Each path is a new rotation, seen through one point. The rows after it are directions, each followed by how far the rotation turns it, in degrees each step (0 if it stays put).
Each turn is a multiple of 5 degrees from 10 to 175, or 0.
Each row of a path follows its step; steps can be skipped.
Path 1:
step 1: [  1  15  -2 -14  -8  -6 -10   0   1  -9   3  -7  -5 -10   8   2  -6 -23
   4  21 -11  11   2  -7   9  21   7   8   5  -7  -3  -5  -3   2  -8  -9
 -10  -4   4   1  -8   3  -2  -8  -8  22   2  -7 -17  -1  11 -13  -8   9
  -6  -7  -2   5  -6 -14  12]
step 2: [-12  -2   0  -9  -2  -8   8   8  -1  -3   0  -3  -5  -1   7 -12  -2  -5
  -8 -26   7 -13  -8   6  23 -10   1   5  -2 -11  -5   7  -8   3   2   0
  -3  -5 -17   4  -6  -2   6   8   4   9  15  15 -12  12 -13   3  -6  -2
   1  16  -2  -3 -24  -2  16]
step 11: [ -1   2 -12 -16 -12   7  -1  15  13  -4  -1   1  -3   5   7  -4  15   0
  -6   3   6  -3  -6 -11   8 -12   1  -1   9  -5  -1 -22   5  12  -7   2
  15 -14 -21  -3   2  11  -2  17   3   4 -10  -3  -3 -12   3  -7  12   0
  16  -5   3  -4 -16  -6 -14]
step 14: [ -5   4   1 -13 -11  -3   3  11   4  -6   5  -3 -10  16   0  -8  27  -1
 -17  -5   6 -10   0 -13  -8 -22  11   7 -13   0  -3  -1 -20   2   2   8
   0  -2   3  -6 -12   7  -4   6  -2  -1 -17  11  -4   9  13  -1   8   5
   0  -3   1 -18  -4  -3  14]
step 15: [ 12  23  11 -10   2   6  -6  -9  11   1 -10  -1 -20   8 -12  -1   5  -1
  -2  10  -5   5  14   6   5  -7 -13  -3   4  -4  12   6  14   9  12   2
  -1  -9  -7  -6   1  -3 -15  10   6  -1   6  -5   6 -13 -11 -15   3  -6
   1  -5 -23  -4   0   8  18]
step 17: [ 11   9   7 -11  10  -6  -5  -7   6   1  11 -15  -2   1 -16  -5   9 -14
   7  12   2  -1  15 -10   4  -7   2  -7 -16  -4 -10  -5  -2   2 -10  -2
 -15   0   7   7  -5  12   2   1  -4 -16 -16   8 -16  -5  -4   2  -6   5
 -12   3   5  -6   0 -11  28]
step 24: [ -5   0  31  -6  10   7   6   4   0 -13  14 -26   5  -3   5 -14   5 -22
   8  14 -10   5 -10 -11  -6  10   0  -4   5 -11   0   3   1   6  -4  -5
 -12  -4  -4  -2  -3   4  -7 -14   2 -12  -1   8  14  -4  -4  -9   3   9
  -3  -5 -13  -5   1  -2   5]
step 25: [  1  10  22   3 -14   1   6 -13  -2   5  -1   2   8  10 -22   0 -10  -3
  -1 -11   8  -9   1   3  25 -14   9  11  -1  -6  -5  -9   3  -8   2  -6
  -8  -4  -3   6   1 -12  -3  10  -4  10  -8  20   8   4   3   1  17   6
  -9   0   3  -5 -11 -17  -3]
step 29: [ -8 -13   9  -8  -4  -9  -1  -3  11  15   6  -9  -2  -8   0   1   6 -14
   9  13 -10   8   6  -2  10 -10  -6  -1   6  -5 -19 -12  -8   0  11  12
  -3  -3  -3   8   6   4   0  -3  -1  21 -28  -3   2 -12  -8  -7 -12  -7
  -7 -10  -7  10  -6 -16   0]
[ 4  1 -1  2  1 -5  0  1 -1  2  3  1  3 -2 -6 -3 -1  1  1  1  0  0 -1  5
  5 -2  0 -2 -1 -3  0  3  0 -1  1 -1 -2 -5  0  0 -1 -2 -1  6 -1 -2  2 -3
 -1 -1  4  0  2 -4 -6  1 -2  0  3  6 -1]
145
[ 1  0  2  1 -1  4 -2  3  2 -1  3  0  4  2 -1 -1 -2  4  2 -3  2  0  2  0
  3  2  1  1 -2 -1  0 -4  3  0  1 -5 -7 -1 -3 -4  0  1 -2 -3 -2 -3  2 -3
 -2  0  3  0 -5  2  2  1  0  1 -5 -3  3]
45
[ 0 -4 -3 -1  1  2 -2  1 -6 -1 -1 -1  2  6 -1 -5  1 -3  2 -1 -2  3  4 -2
  1  1  1 -4 -1  2  3 -1  2 -2 -1  4  0  4  1  0 -3  2  4 -1 -1  0 -4 -3
 -2 -2  4  4 -3 -4 -4 -1 -1 -1  1  0 -2]
110
[ 3 -3 -2  0 -4  0  0  4  4 -2  1 -4  1 -1  2  3  2  0  1  0 -1  0 -3 -3
 -4  4  0  0  1 -5 -1 -5 -2  1 -2  2 -3  0  5 -4 -3 -3 -2  1 -4  3 -4  1
  2 -1  0  1  1  0 -4  0  0 -1 -2  4 -1]
140
[ 0  3 -1  3  4  1 -4 -5  0  0 -5 -1  4  5 -3  0 -1 -2  2 -4 -4 -1 -3 -3
  1  1  0  3  4  1 -2  0 -4  3 -4  4 -3  0  2  1  1 -1 -5 -1  0  0  4 -3
  3  1  2 -2  1  1  3  0 -3  1  2  1 -1]
120
Path 2:
step 4: [  1  -7   1   3  -7 -16  16   3  15  -1   9  -4   7   7  11 -11  22  15
  -9   2  10  -8   4 -20   1   0  -2  -3   4  -7   1  -7   0 -12 -18   4
   8  -2  16  12  -4  -4  -9   3   2   0  26  12   6  -8  15 -13  -9  -6
  -7  11  17  -1   5   0  -3]
step 8: [ -2   8  15   2  -7  13   7   4  10   5   7   4  10  -8  -1  -7   8  12
  -7   9  12 -17   4   5  -1  -5 -11   7 -17  10  -1   1   9   9  15 -17
  26 -10   1   4 -12  -3  13   7   5  -7   9 -18  12  -1 -10   0   0  -6
  19   2 -11   5  -7   4  -5]
step 14: [ -3  15  -2   5  -9   5   1   1   4   2 -16 -19 -14  -6   1   2   6   1
  11  -9  -4  -4  10  10   0  -4  11   3 -13   3 -14   7   9  -1  18  16
   6  16   5  -1  10  -6  19  -4  10  -9   9  14  -5 -12   9  -4  -9  -4
 -12 -10   7 -22   9   1 -19]
step 17: [ 11  -1  -7  15   2   5  -3   1   4  -7  -2  -5  -5   3   1  10   0  -6
 -27   9 -15  12   5 -24  16  19   1  14  15  20 -11   1  -2  -2   3  -8
  -2  -2  -5   8   4   3  -4   1  14  18  -8  11   6   7 -13 -13  -2  -8
  -1   2   2   6   9  -8  -6]
step 19: [  0   3  15   5   0 -12  -9 -23  -7   5  -1  -1 -11  -4  15  -5  11  20
  15   8  -7  -5 -10   6 -21  12  -4 -17  -4   3   9   6   2   7   9  -6
  -9  12   1 -10   4   7   2 -18   6   8   2  16  -4  12  16   5   6   4
   3  10  13   7 -12  -2   3]
step 23: [ -2  -7 -15   2   2   2 -15  10  -5   1   3 -12   1  11   4  -3  -4   8
 -12  -4  -1  -9  -6 -20  -2 -11 -13  -8  16  -6   0   3  -3  16   9 -14
  -2   1  -9  13  -2   9   8 -18   3  -8   9  -6  -6  -6   5  17   3  19
   0 -19 -14 -10 -21   7   7]
step 25: [ -8   9  -7  -3  10   4  17  15 -13  -6  11  11  23  -3   1  -3 -12  -6
   6   6   1   7   8   8 -13  24  -4  15   0   8  -9 -12 -15   8   9  -5
   1   0   5 -12  -2  11   0 -17  10  -3 -12  -8   4  13  -1  -8   9  -7
  11  -4  11   4   8  -3 -13]
step 30: [  5 -13  13  18   0  -3  -8  -7  -4  -3 -13   9  -8   1 -12  -2 -15  -4
 -12   2   0   9  16  -3  -4  -9   5  -2   5  -7  -6 -11 -14  -9   3  14
  -2   8  18   6  16  18  12   0   1  -9 -19 -14   1  -5 -11   4  -7   0
   4  -3  14 -24  -5   9  -5]
step 31: [  4   0  11  -7 -10  -7 -23  -1  -1 -14   3  -6  14  -8  -1  11 -14  14
   9   1  12   3  11   0 -15 -15  -2 -26   3   8   7  15  -4  11  -5 -10
   8   8  -7   9  -1   2  12 -13   6 -14  10   2  -1  -2   0   4   7 -10
  -4   6  18  -6  11  -2  -6]
[-2 -1 -1 -2 -1  2  4  0 -1  2  1  1  4  2  1  6 -1 -5 -2  0  1  1  3 -3
  4  1  0 -7 -3 -2  4  2  0  3  0 -2  2 -1  0  4 -1  0  1  0 -6 -1  1  4
 -2  0  3  0  3  3  3  1 -2 -1  3  3  3]
135
[ 2 -2  2 -1 -1  6 -1 -5  2  1  2  4 -2  3  1 -3  0  3 -3  5 -1 -1 -1 -3
 -6 -4  1  0 -4 -4  1 -4  1 -1  0  0 -1 -1  0  1  3  0 -2 -4 -1 -4  2  1
  0  4 -5  2  2  3  0  1  0  0 -2  5 -2]
100
[ 0 -1  0  0 -3  0  3 -2  2 -3  1  2 -3 -1  1  1  4  1  2  0 -4 -2  2 -1
  1  0  2  0  2  8 -2  3  5 -2 -3  0 -1  0 -3 -3  3 -1  1 -2 -5 -2  3  5
  0 -1  3 -1  4  0 -3  1  5 -1 -1 -1  1]
145
[-1 -5 -1 -2 -2  5  3  2  0  1  1  1  2  2 -5  1 -4 -2 -2 -1 -2  1 -1  0
  0  1  2  5  2  2 -2 -2  3  0  2  2  2  0  4 -2 -1 -2 -3  3  4  3  1  2
 -3  0  1 -5  3 -2  5  4  2  2 -1  2 -2]
90
[-3  5  2 -2  3  0  5  2  0  1  0  3  4  3  0  0  6 -1 -4  0 -3  1  2  0
 -1  0 -2 -1  2  2 -3 -2  0  2  0  0 -1 -2 -1 -1 -1 -1  1  3  2  3  2 -3
  3  2 -4  1 -2 -1 -5  1  2  5  4  6  2]
90
[ 2  3 -2  0  0  0  3  4 -4 -3  5  1 -2  7 -3  0  0 -1  2 -2  5 -2 -7  3
  0 -2 -1  0  1  1 -4 -1 -1 -2 -1  0 -1 -1  2  2 -1 -1  1 -4  1  0  3  3
 -2 -1  0  0 -1  2 -2 -4  2 -5  3  1  0]
35
Path 3:
step 1: [ -3   1  -5 -17  12   0 -11  -1  -4   5   3   1  -1   5 -10 -20  12  -8
  -8  -6   1  -7  14 -15   8  10  -4   0   0  -8  13   8   2  14  27   8
 -16  13   4   1  -4 -17   9  11 -11  12 -12   5  12 -10   2   3   0  -2
  11  -8  -4  23   6 -13   3]
step 8: [-16  11   6   3   5  15 -14  -7 -13  -5  20   1  -1   9  16  13   7   5
   3   1  -9  -7 -16   0  -1  15   8  10   1  -1   0   0   7   0  22   0
 -16  10   7  16 -12  -7   1 -12  10   2   7  -3  22  -6  -4 -15  -5   1
  -9   8  11  17   4  -5  -1]
step 10: [ -2   0  16  -1   0   2  -4  19   6   0  -4  11  15  -6  -2   2  -4   0
  -7   5  12   7  18  -8   5 -14   4   6 -11 -12   7  12 -16  -6  -4   7
  11  -4  26  -6   3 -11  15 -13  -9 -20   2   7   5 -17 -11  -1   9 -10
 -13   4 -16   4  -1   2   7]
step 15: [-12  10   8  -5 -14   5  15   6 -21  -6  15   7   6  -6   6  13  18  12
  -1 -11  11   2   3   5  -7  -9  -2   2   2  -3   9  10 -10  -5 -13  14
 -11   6   4  15  -4   5  23  -6   0   3  -9   1   3 -19 -16  -2  18 -10
   0  -4  10  -7   2 -11   9]
step 16: [-10   7   1   4   1   3 -16  18   2   4 -18  -2  -9  -8  -2  -8  11   6
   1   8   3  -9  -9  -5  13  -7 -12  -2  -3 -13  -5  10   1  -6 -14   9
   2  15  21 -15  31  -3   1  18  -9   1  -6  -4   7 -10  -7  -1   8   8
   2   6  22   9  -4  -1   9]
step 18: [  6  11  -8  -2   5   8  15  -6  -5   0  21  -4  -2  -5 -20   5  -7  -5
  -2  -6  13   5 -24 -20  -8  14  11   6  -3   6   0  13  -6   6   3   4
 -11  -4 -10 -15 -15 -14  -7   1  -7   8  -6  -2  -5 -10   2  13   8  -9
 -10   8  10  27  -1   1  -6]
step 20: [-12  -6   6 -10   2   0 -26  -6 -17  -4  14  10   4  -6  17  -5  11   1
 -17   9  11   6  -4  -3   6   2   9  16   6   0  -1   1  -5  13  -2   3
   0  -2  -6   6   8 -14  13   0  14   9   3  10   7 -17 -11 -20  -3  -9
 -10  -8   2 -20  -2  14   5]
step 31: [-12  13  14   5  -6  -2   6  -2  16  11 -11   2   1  -3 -10   5  15   2
  -2  11  -4  24   5 -21  -8  12  11  -7  -9  -3 -10  -7  -3  12  12 -11
  -2   2   1 -10  -1   3  -5  11 -10  15 -13   7  -8 -16 -14  -6   6  -5
  -8  10  11  20   6   5 -12]
step 33: [  6   5 -13 -20   8   9 -16   2 -19 -17  16  -4   3  -7  11  -3  12  -1
 -10   2  -3  -2   0 -11  10  15   2   4 -19  -7  -6  17   1   1   4  16
 -11  -5   1   4   8  -9   5  10   0   4   7  -4  17  -1 -24   1   0   8
  10  -6   8   9 -11 -17   8]
[ 2 -4  0  0 -3  2  2  1  1 -1  2  2  3  1  1 -1 -1  3 -4  0  0  4 -3 -1
  2 -3  2  6  2  2  1 -2 -4  1 -1  2 -4  4  1  3  0  2  2  0 -2 -3 -1 -3
  0  6  0  1  1 -1 -1  4 -4 -5  1  3 -1]
145
[-4 -1 -5  1 -3  4 -3  0  4  1  2  1  3 -2  4 -2 -3 -1  1  0  1 -4 -1 -4
 -2 -1  6 -1  2  2  2  5  3 -2  1 -2  3  4  2 -3 -3 -1 -2 -2  2  1 -1  0
 -3  0  2 -2  3  0 -5  0  2  1  0  4  1]
35
[ 3 -3  1  0 -5 -4  1 -5  0 -1  0 -1 -1  0  1 -1  0 -1 -5  1  2  3 -1 -1
 -1  0  7 -2 -4  2 -7 -1  2 -1  3  0  1 -5 -2 -2  2 -3 -2  3  1  0  2 -5
 -2 -1  0  2  3 -1  1  0 -2  2  2  2 -1]
55
[ 2 -4  0 -3  6 -1  0  4  0  1  0  2  1  1 -1 -3 -6 -1 -4  1  1  0  6 -4
  0  2  1  2 -1  4  0 -2  2  1  2  3 -1 -1  0  2 -3  2  1  2  6  0  0  0
  2 -2 -3 -2 -1  5 -3  0  2  1  3  2  2]
110
[ 0  2 -1  0 -3  4  5  0  3 -2  0 -1  0 -6  0  2  2 -1  1 -3 -2  3  1  4
 -2  3 -1  0  0  2  2 -3 -4 -4 -4 -1 -3 -2  0  2 -2  1 -2  3  2  4  0  1
  0 -2 -1  5  4  4 -3  1  4  1  2  2 -3]
115
[ 4  0  3  5  2 -1 -1  2  3  0  0 -1 -1 -1  4  0  0 -3  3  1 -2 -1 -2 -3
  1  0  5 -7 -1  1  3 -9 -2  2  1  3 -2  3  1 -3  1 -2  5  2 -2 -1  0  3
  1 -2  0  2  2  0  0 -3  0 -1  0  0  2]
120
Path 4:
step 6: [ -4  -8 -16   1   9   8 -11  -3   6  -4  -2  -1  -3   7  -6  -4   7  -5
  -6   8  15 -12  -4   0   0   7   6  17  25  -1   4   6 -13   6  17   4
  -2   3  -3  14 -13 -21   0 -10   2 -18  13  27  17  -7  -5  12   7   4
   0  14  -4 -15   9  -9  -8]
step 8: [  4   0 -24  -7   7  -9  -8 -15   6   5  -7  13  11  24   0  -7  -4  -2
   5  11  19 -14  -4   2   3  -3 -22  16  -1  13  -4   0  -5   9   2   5
 -10  15  -6  -9   3 -11 -13  -6  15 -13 -12  -2   1  -6  -4 -10   5  -9
   6 -21   5   1 -16   1   6]
step 10: [  3  -1   1   1  -4  -3  -8  -9  -7  22  20  -7  13   9   6  -3   9  -1
  18  -3  -9   9   5  -6   1   2  -7  -9  -2   4   9  -3   7   4   7  -5
   2   3  13 -11  13 -40  -3   9   3   1 -18  11  -6  -3  -3  -6  -9   9
 -10  -4  -6  10 -17 -18  -8]
step 11: [  0   0 -14   1  10 -17  -3  -3   3  26  15  17  21  -6 -17   9  15 -19
  -3 -11   7  -4  -1 -12   6   2 -10  -5  21   1  10  -8   3   4  -3  19
  -1   7  15   4 -13   5   0  -1   2 -12  -3  16  14  -3  -2  -7 -10   7
   5  -9   1  -4  -2  11   1]
step 17: [  8  16 -12   2  -7  -9   2   0  -4  -3   3   3  21   9  10   8 -14  -8
   0  -8  -5  10  10  -5  -6  -5  -3  18   5   6   7  -1  -5   9   3   9
  -2  13 -36   3  -1 -12  -8   8  -2  -4  13  15  10   7 -13   1 -10  -2
 -21  -1  15  -8  -7 -15  12]
step 24: [-11  -5   8 -16   2  -1  17 -11  11  17   4  -7  -5  -1  -7  -5   1   3
  21  10  16   1 -23 -16   1  -5  -9   6 -10 -10   4 -12   3  14   6   8
  -9   2 -16   7   0   0  -7   5  10 -29   4   4  14  -1   4  -8   0  -2
  -8  17  13   0   9  -8   6]
step 25: [ -8  18  -3   0  -4  -6   5  -9 -15   5   0  10   2  24   4   9 -24  22
  -1 -17   4  12   2  -9   0  -8 -13  12  10   5   9  -3   1  12  -9   8
  -6  -5 -17  -4  12  -9  -6   1   9  -3  -1   6   0  -5  -6 -18  -7   1
 -17  -6  15 -17 -12 -17   2]
step 28: [ -3   1 -11   8   4 -15  -2 -11   3  -1   7  19  13 -12  -5  10 -11   6
   0  -9  -2   5  -2   4  -6   1  -7  -4  16  10  -6 -23  10  -6 -20  11
  19  22   4   6   5 -10   4 -13   9  -5   1  10   4  -5 -13  -1   8  15
  -7   7 -20  -1  -4 -25  -6]
step 29: [-11  17 -15 -10   3   3  10 -39  10 -14   7   7   1   1   3  -4  13 -17
  -2  16  15   8  -2   8   2   2  -9   2   2  -5  -1  -1  15  -6  10  11
  -8  15   9   3   7   7 -16 -13  -3  -6 -14   7  15   8  -3   1   9   5
   3   8 -11  -8   4   6  -2]
[-1 -2 -2  0  1  2  2  0  1  0  2 -1 -3 -3  5 -1  2  0 -4  0  0  2  2 -5
  1  0  2  4  0  0  1  2  0 -1  2  1  3  2 -2 -6 -7  5  2  2  0 -2 -5  3
  4  0  4 -1  1  0 -1  2  5 -3 -1 -1  0]
140
[ 0 -5 -5 -2 -1 -4 -7  3 -3 -3 -1 -2 -2  3 -2 -2  2  5 -1 -1  1 -2  1 -2
 -1 -1  0 -1  3  2 -1  0  2 -1 -3  3  0  1  0 -4  3  1  2 -3 -2 -1 -2  0
 -2 -4 -1  0 -1  1  3 -4  2  0 -2 -5 -4]
145
[-5 -2  6 -2 -1  2  1 -1 -2  1 -1  1  0  1 -4  1 -3  6  3  3  2  3  2 -4
 -1  1  1 -4  1 -3  0  1 -5  0  2  2  1 -2 -3  2 -3  2  3 -2  1  2  3  1
  1 -2 -1 -2 -3 -2  3  2 -1 -4 -4  0  1]
35
[-3 -2 -3  0 -4 -1  0  2 -2 -1  1  0  1  0 -1 -1 -4 -2 -5  3  0  6 -3 -1
 -4 -1  1 -1 -6 -4  0 -5  5  0 -2  3  0 -1 -1  1  2  2 -3  1  1  0  4 -1
  1  0  1 -5 -3  1 -4  1  0  0  4 -1 -1]
10
[ 3  4 -1  2  2 -4  0 -1 -1 -1  0 -1 -3  1  0  1 -5 -1 -4 -1  0 -2 -1 -2
  1 -5  2  1  5  2  3 -3  1 -2  1 -1  2 -3 -2  4  0 -1  7  5  1  4  4  0
  3 -5 -2  1  2  0 -2  0  1 -1  0  1 -1]
135
[-4 -3 -2  3 -1 -1  2  2  0 -3 -1 -3  4  1  1 -3 -2  2 -2  0 -6 -1  2 -3
  0 -1  1 -4  2 -3  2  3 -4 -2  4 -6  0  2  2 -3  2 -2  2  4  4 -3 -1  4
  0  2 -2  0 -1  0  1 -1 -3  0  5  2  0]
85
